Each path below is one point turned by a fixed rotation once a step. After each direction that follows a path, write how fast that rotation turns it, in degrees each step (0 if it stays still).
Each turn is a multiple of 5 degrees from 10 to 175, or 0.
Each row of a path follows its step; steps can be skipped.
Path 1:
step 4: 14; -35; 24; -4; -13; 34; 22; 47; -38; -8; -7; -35; 21; -9; 2; -15; -16; -7; -45; -9; -13; 1; -48; 40; 35; 20; -1; 49; -10; 0; 13; 16; 18; 1; 10; -9; -32; -14; 8; -72; 26; 11; 3; -19; 0; -14; 10; -24; -30; 10; 0; -35; 23; 42; -12; -1
step 5: 1; -46; 3; 1; -22; 8; -35; 30; -29; -31; -7; -11; 27; -2; -33; -31; -37; -4; -22; -1; 6; 9; 0; 19; 11; 32; 16; 6; 24; 34; -11; -60; 13; 4; -2; 35; 23; 8; 26; -30; -52; -27; 27; -31; -15; -14; 1; 1; -31; -14; 26; -44; -13; 48; 9; 6
step 8: -27; -34; -39; -2; -7; -29; -4; -3; -17; -27; -7; 15; -25; 54; -19; 19; -38; -24; -29; -3; 1; 40; -28; 11; 33; -20; 28; -20; 34; 16; 55; -7; 5; 8; -49; -3; -13; -12; 36; 32; -6; -18; 29; -3; -6; 15; -5; -15; 6; 57; -29; -11; 7; 6; 27; -10
step 15: 3; -25; -25; 6; 12; -10; 36; 33; 4; 17; 17; -13; -5; 17; -48; 6; -42; -14; 4; -52; -16; 17; 8; 18; 11; 13; -19; -2; -7; 5; -9; 9; 26; -18; -9; -41; -22; -4; 31; -28; 43; 18; -3; 35; -64; -10; -4; -18; -7; 60; -23; -29; 22; 38; -11; -6
step 17: -10; -6; -3; 18; -54; 24; 33; 23; 16; -26; -26; 17; 17; -13; -43; -61; -53; 2; 0; -7; -1; 0; 0; 6; 15; -6; -26; 13; 31; -3; -6; -12; 27; 0; -8; -2; -37; 15; 1; -13; -35; -7; -21; -24; 10; 58; 32; 2; 26; -5; 20; -12; 24; -33; -23; 56
step 21: 3; -21; 16; 12; -1; 1; 9; 11; -12; -32; 56; -18; 48; 36; -14; -9; -29; -20; 13; 14; -1; -23; -3; 8; -17; -26; -26; -45; 8; -19; -6; 4; 7; 32; 12; 3; 48; -25; 38; -23; -17; -7; 22; -22; -21; 9; -7; 53; -33; 43; -37; 19; 13; 31; 30; 35
step 28: -22; -66; 4; 11; -10; -5; 17; 21; -6; -4; -27; 7; -12; 42; -42; -32; -51; 9; 28; -8; -32; 14; -37; 19; 10; -38; -29; -9; 43; -20; 20; 28; 31; 22; 12; 21; -4; -28; -11; 4; 1; -26; 16; 25; 2; 16; 19; 30; 21; -32; -40; 4; 12; 2; 7; 19
step 30: 71; 24; 14; -1; -24; -3; 6; 36; -26; 5; 23; 15; 0; -1; 24; -30; -32; -23; -20; -7; 19; 50; -20; 22; 17; -30; -55; 18; 14; 15; 16; 5; -7; 14; 19; -36; -10; 6; -39; -35; -9; 3; 33; -7; -13; 20; 43; -45; -8; 14; 17; -15; -7; 22; 21; -15
-14; 4; 7; 0; 4; 1; -18; -10; -5; 6; 0; -4; -5; -10; -11; 7; 3; 12; -13; -6; 2; 7; -12; -1; 12; 1; -2; 1; 4; 9; 1; -6; -8; -7; -9; -2; -3; -2; 5; -3; 0; 5; 3; -6; -1; -1; -1; -2; -12; 3; -2; -4; 6; -1; -6; 11 => 10
0; -13; -2; 0; 2; 8; 9; 2; -7; 6; -5; 18; -3; 9; -5; 7; 9; 2; -1; 0; 9; 0; -2; 14; 3; -3; 1; 6; -1; 6; -2; -7; 10; 12; -7; 4; 1; -11; 8; 10; 2; 4; 4; -9; 5; -9; -4; -3; 3; -9; 6; -12; -2; 3; -2; 1 => 95
-5; 7; 7; -2; 2; -3; -7; 5; 1; 9; 3; -3; 11; 4; 7; -6; -3; -9; 4; 0; 5; -2; 1; -9; -13; 6; 4; -1; -2; -2; 5; -11; 9; 6; -3; 2; -10; -7; 8; -11; 4; 13; 7; 4; -8; -11; 14; -2; -14; -7; 3; -7; -2; 0; 2; -3 => 40
-3; -4; 5; -4; -6; -8; -2; -2; 13; -5; -2; 12; 10; -2; 8; 10; -4; 4; 3; -2; -3; 8; -4; 18; 0; -5; 10; -13; -5; -5; -7; -3; 3; -5; -2; 11; 5; -3; 0; -12; 11; 7; -5; -2; -1; -3; -1; -2; 3; 10; -11; 5; 10; -3; -2; -5 => 60
-1; 5; 0; -7; 0; 3; -3; 8; -5; -2; -15; 12; 4; -6; 2; -8; -9; -9; -5; -7; 2; -9; -1; 9; -10; 3; -7; 4; 2; 9; 11; 2; -6; 3; -8; -7; 2; -10; -13; -7; 9; -2; -14; -6; -5; 6; -4; -6; -2; -1; 0; 7; -5; 3; -5; 8 => 55
5; -1; -8; 8; -11; 9; -13; -5; 5; -14; 11; 5; -9; -2; 7; -4; -3; -4; -11; -1; -7; 10; -4; -10; 1; -1; -3; -15; 7; 3; 0; -9; 4; 11; -4; 0; 2; -10; -9; 1; -2; -1; 3; -2; -4; -11; -2; -3; 5; -2; 7; 4; -7; 0; -7; -8 => 130
Path 2:
step 6: 50; -35; 7; -3; -29; 31; -19; -8; 13; 40; -21; -11; 34; 1; -11; 24; -16; -8; 13; 40; -12; 17; 36; -79; -5; 5; 13; -24; -65; 7; -20; -4; -41; -16; -13; -2; 17; -26; 17; 3; 1; -11; 9; 21; -21; -16; -2; 1; -3; -11; 7; -11; 15; 39; 14; -17
step 9: 28; -67; 12; -14; -18; 16; 8; -4; 21; -26; 17; 22; 3; 45; -8; -19; -18; -12; -22; 18; -21; -40; -6; 46; -14; 16; -1; 18; 11; -20; -2; -8; -49; 55; 8; -6; 39; -11; -3; -40; -12; 24; -22; 24; -31; 25; -9; 32; 5; 17; 21; -18; -6; 1; -8; -13
step 12: 3; -26; -15; 4; 25; 17; 9; 9; -29; -6; 10; 33; -29; -6; 1; 31; -50; -46; 16; -24; -12; 10; 20; -3; -21; -35; 17; -12; -49; 45; -24; 26; 27; -15; -3; -11; 14; 25; 19; 15; 4; 67; -27; 1; 6; 19; -3; 35; 23; 19; 8; -23; 24; 13; -4; 22
step 19: -2; -25; -20; -46; 20; 48; 15; 17; 4; 57; -10; 15; -30; -21; 6; 40; -2; -2; -12; 3; 20; 45; 14; -21; -26; 19; -6; 6; -25; -9; -6; -17; 3; 19; -11; 2; -1; 27; 13; 13; 19; 24; 4; 4; -14; -9; -43; 49; 17; 6; 21; -31; -3; -45; -50; -23
step 22: 25; -9; -6; 42; -26; 62; 13; 5; -6; 20; -15; -36; -4; 56; -18; 37; -34; 25; -5; -13; -22; 2; 4; -7; 16; 20; 17; 15; 7; -24; 18; -5; 10; 1; -3; -59; -1; -20; -22; -21; 41; 39; -18; 40; -15; -19; -8; 3; -24; -12; -21; 12; 41; 17; 10; -13
step 24: 23; -67; -19; -23; -13; 11; 5; 21; -11; 9; 2; -12; 23; 24; 9; 27; -28; -48; 7; -30; -22; 20; 30; -39; -2; 6; 12; 14; -18; 6; -30; -6; -13; -14; 37; -8; 6; 0; 18; 2; -19; 15; -19; -4; -27; 39; -28; 73; 2; 7; -40; 5; 18; -12; -1; -15
step 25: 11; -13; 15; -22; -16; 18; -6; 9; 5; -8; -3; 28; 58; -18; 28; 46; -26; -21; -26; 7; -16; -2; -33; -26; -10; 1; -39; -22; -16; 6; 12; -23; -46; -33; 3; -22; 74; -13; 33; 16; -15; 34; -1; 13; -9; 0; 33; 8; -21; 23; 1; -7; 6; 27; -34; -10
step 29: 9; -52; 0; 42; -14; 25; 15; 9; 9; -65; 1; -5; -8; 22; 24; 17; -73; -10; 6; -4; -21; -22; 26; -24; -12; 17; 28; -6; -27; 17; 17; -1; 10; -16; 15; 17; 1; -20; 38; -8; 15; 41; 18; 26; -18; -14; -55; 9; 6; 11; 23; 12; -2; 5; 12; -8
-5; 2; 6; -1; 4; -7; -9; 7; 9; 5; 4; 6; -1; 5; -2; 10; 1; -9; -1; -10; -4; 8; 2; -8; 4; 1; -7; -8; -2; -9; 12; 10; 5; 3; -20; -4; -1; -3; 7; -1; -16; -4; 4; -1; -8; 1; 9; 7; 11; 4; 3; -2; -5; -4; -5; -3 => 60
-4; -12; -1; 5; 3; -2; 5; 5; 8; -5; 7; -5; -5; 4; -14; 4; 0; -10; 5; 12; 12; -1; 8; -9; 4; -2; -6; 18; -3; 3; -1; -10; -4; 12; 3; 6; -7; 1; 1; -6; 2; -3; -2; 1; 0; 1; -7; 7; 14; -2; 7; -1; -1; -5; 6; -11 => 145
2; 0; 5; 4; -1; 4; 2; 7; 5; 0; 2; -8; 1; 4; 9; 0; 6; 3; -5; -8; -3; 8; 9; -1; -2; -4; -3; 0; -4; -1; 7; -10; -10; -9; 11; 1; 0; -12; 3; -2; 0; 4; 10; 1; -1; -11; 10; -11; -3; 4; 22; 16; 4; 2; 4; -6 => 95
-1; 8; -4; 11; -5; 5; 2; 1; -13; 8; 8; -14; 15; -4; -7; 2; 8; -7; 3; -2; -4; 1; 0; -10; -4; -11; 12; 1; 4; 1; 0; -6; 11; 0; 0; -4; -2; -1; 13; -5; -4; -5; -13; 5; 1; 10; 8; 2; -11; 3; 0; -1; -6; 8; 3; -8 => 40
-7; -1; 1; 7; -1; -7; 1; -9; -2; 4; 13; 7; 6; -9; 10; 8; 4; -6; 16; 5; -5; -1; 8; -4; 6; 3; -4; 5; -4; -4; 3; -4; -9; 1; 5; -3; 1; 0; -9; 10; -9; 9; 1; 4; 4; -6; 8; 7; -8; -17; -11; 10; 2; 0; 1; 4 => 35
6; -6; 0; 2; 1; 4; 2; -3; -2; -3; -4; 7; 11; -16; 4; -10; 2; 2; 0; 10; 12; 17; 3; -3; 6; -18; 2; -6; -2; -3; 4; 0; -1; -4; -6; 0; -6; 4; -9; 2; 6; -1; -4; 4; -2; -1; 7; 5; 13; 7; 1; 1; 11; 5; -14; -1 => 55
2; 3; 0; -6; -12; 9; -3; -1; 13; 11; -6; -10; 2; 1; -4; 5; 5; 2; -2; 7; -4; 4; 9; 2; 10; 9; -12; 4; 14; 3; -7; -11; 1; -10; -2; 1; -7; -1; 1; 1; 0; 4; -3; -3; -6; -10; 6; 8; -3; 13; -15; -7; 4; 1; 0; 0 => 20
